In the rows, zero is written as 100.
Each path below is one point turned by a fixed rotation once a step. After each direction that follows a path, write how fast that rotation turns it, in degrees a step (0 if it stays still).
Each turn is a multiple of 5 degrees from 10 to 175, or 0.

77	99	82	104	49	112	115	92	138	124
100	129	93	72	81	69	87	71	144	111
86	100	93	77	50	84	94	122	132	71
86	102	89	28	87	92	106	100	106	113
90	76	116	80	46	112	123	85	122	116
106	128	104	72	74	58	125	67	117	111
116	89	113	78	52	78	100	96	115	55
106	100	77	41	83	83	131	100	81	88
121	61	106	73	62	122	121	67	101	99
120	117	76	99	74	77	145	59	97	104
142	91	90	89	74	87	89	71	114	54
109	100	43	74	83	97	125	106	85	72
124	69	70	69	88	138	97	65	107	101
105	109	50	118	68	105	131	71	115	110
128	113	70	92	89	92	71	67	137	79
93	106	43	87	68	103	99	123	117	74
98	90	64	52	96	126	79	83	124	117
80	102	71	107	51	114	113	88	135	124
104	132	85	76	84	75	78	72	146	108
81	104	85	80	53	89	90	126	133	71
86	100	86	30	89	99	99	98	114	119
84	82	109	85	43	111	121	85	129	117
106	127	105	71	75	59	116	67	124	116
107	90	115	76	50	77	101	104	116	60
100	98	84	34	84	85	127	102	85	96
113	63	112	75	56	119	126	69	106	102
118	118	84	91	73	70	144	60	98	106
138	89	98	86	68	85	94	76	112	51
112	98	50	65	85	92	128	105	81	75
125	64	76	74	81	135	105	62	105	97
112	111	51	116	72	98	136	67	107	107
135	107	71	94	87	91	75	65	131	72
97	102	36	86	73	102	104	119	106	72
106	86	62	60	95	132	82	78	119	113
85	105	63	114	56	115	117	85	134	123
Speeds:
102	103	71	115	109	115	86	98	108	100 -> 20
111	121	114	108	100	116	91	112	83	106 -> 0
90	118	82	100	104	87	121	109	89	109 -> 170

71	90	135	85	46	111	123	92	101	87
110	104	105	114	84	123	169	96	113	88
91	114	89	124	103	146	112	83	146	118
78	123	96	89	98	162	72	96	92	87
100	116	120	68	134	121	107	126	106	55
135	87	136	87	104	104	81	118	150	87
132	95	151	133	83	115	78	90	92	88
62	109	145	129	95	90	112	76	103	70
80	108	106	83	47	101	130	86	133	78
131	136	94	107	80	136	143	89	109	103
82	137	109	108	130	144	102	90	126	127
71	102	120	63	99	151	77	113	102	95
121	82	129	81	121	129	119	134	101	61
125	73	131	128	111	108	89	103	151	84
102	98	127	134	67	114	67	74	102	71
75	134	121	108	88	92	123	79	96	47
106	134	107	76	72	97	127	92	150	99
131	135	117	99	80	143	114	96	100	133
68	115	139	103	134	142	110	100	94	119
68	67	123	70	97	138	101	121	124	86
134	68	105	109	96	139	116	118	111	59
113	103	111	145	121	113	84	83	139	70
85	125	117	105	72	110	55	75	113	65
108	147	127	77	82	93	122	99	94	59
118	126	136	86	94	96	130	98	144	122
102	104	140	108	71	143	99	91	100	144
59	91	131	108	112	144	129	99	80	91
75	71	94	87	101	133	122	112	144	73
142	96	86	114	89	147	93	103	120	67
111	133	118	130	132	119	73	85	111	68
80	127	136	73	87	92	63	95	121	71
131	117	149	76	69	92	123	109	96	80
114	107	149	126	100	99	138	89	128	123
65	93	125	122	67	138	100	75	111	124
67	104	97	99	90	147	137	97	83	70
Speeds:
107	97	126	83	110	97	95	114	93	117 -> 55
94	101	83	111	98	82	95	126	90	111 -> 0
113	103	112	106	96	76	83	96	102	80 -> 45

61	135	91	94	54	112	80	95	127	94
80	78	110	81	107	122	127	142	120	58
112	108	76	134	101	145	85	84	85	57
43	112	100	85	126	104	58	106	85	93
84	96	110	73	107	90	142	66	77	55
65	93	66	107	61	121	89	58	121	101
76	96	121	75	126	118	96	112	157	76
129	102	82	107	87	102	86	93	98	28
39	109	101	138	92	98	68	115	91	83
74	131	122	64	105	122	137	103	81	68
88	66	51	92	82	135	100	80	82	82
63	93	115	108	148	124	80	74	132	92
111	119	93	57	97	81	82	75	109	46
56	76	88	132	65	76	98	99	113	71
76	144	127	101	90	142	118	106	125	77
98	83	63	70	90	132	87	128	85	62
67	84	106	143	142	118	91	82	85	71
75	146	100	60	103	102	79	64	83	82
59	55	80	78	81	80	123	91	106	74
90	114	110	126	90	140	113	65	147	79
93	109	82	65	97	115	54	130	127	67
84	81	109	134	115	90	109	112	82	37
66	152	94	113	79	126	88	78	74	89
51	75	89	50	107	118	117	114	94	90
110	80	89	114	115	134	119	49	110	63
71	113	85	87	105	102	40	83	129	89
83	94	125	83	106	65	118	108	114	39
85	121	80	131	45	120	106	86	98	71
47	104	103	82	111	141	92	138	115	94
120	93	93	88	128	132	113	88	76	41
58	98	73	116	101	101	55	64	85	92
56	114	133	66	117	86	121	80	117	80
104	91	70	86	51	110	119	74	117	61
61	90	99	128	105	129	77	117	147	88
114	132	113	79	120	113	92	114	98	39
Speeds:
84	105	103	95	76	98	125	99	97	110 -> 80
111	85	128	97	86	104	88	98	91	110 -> 0
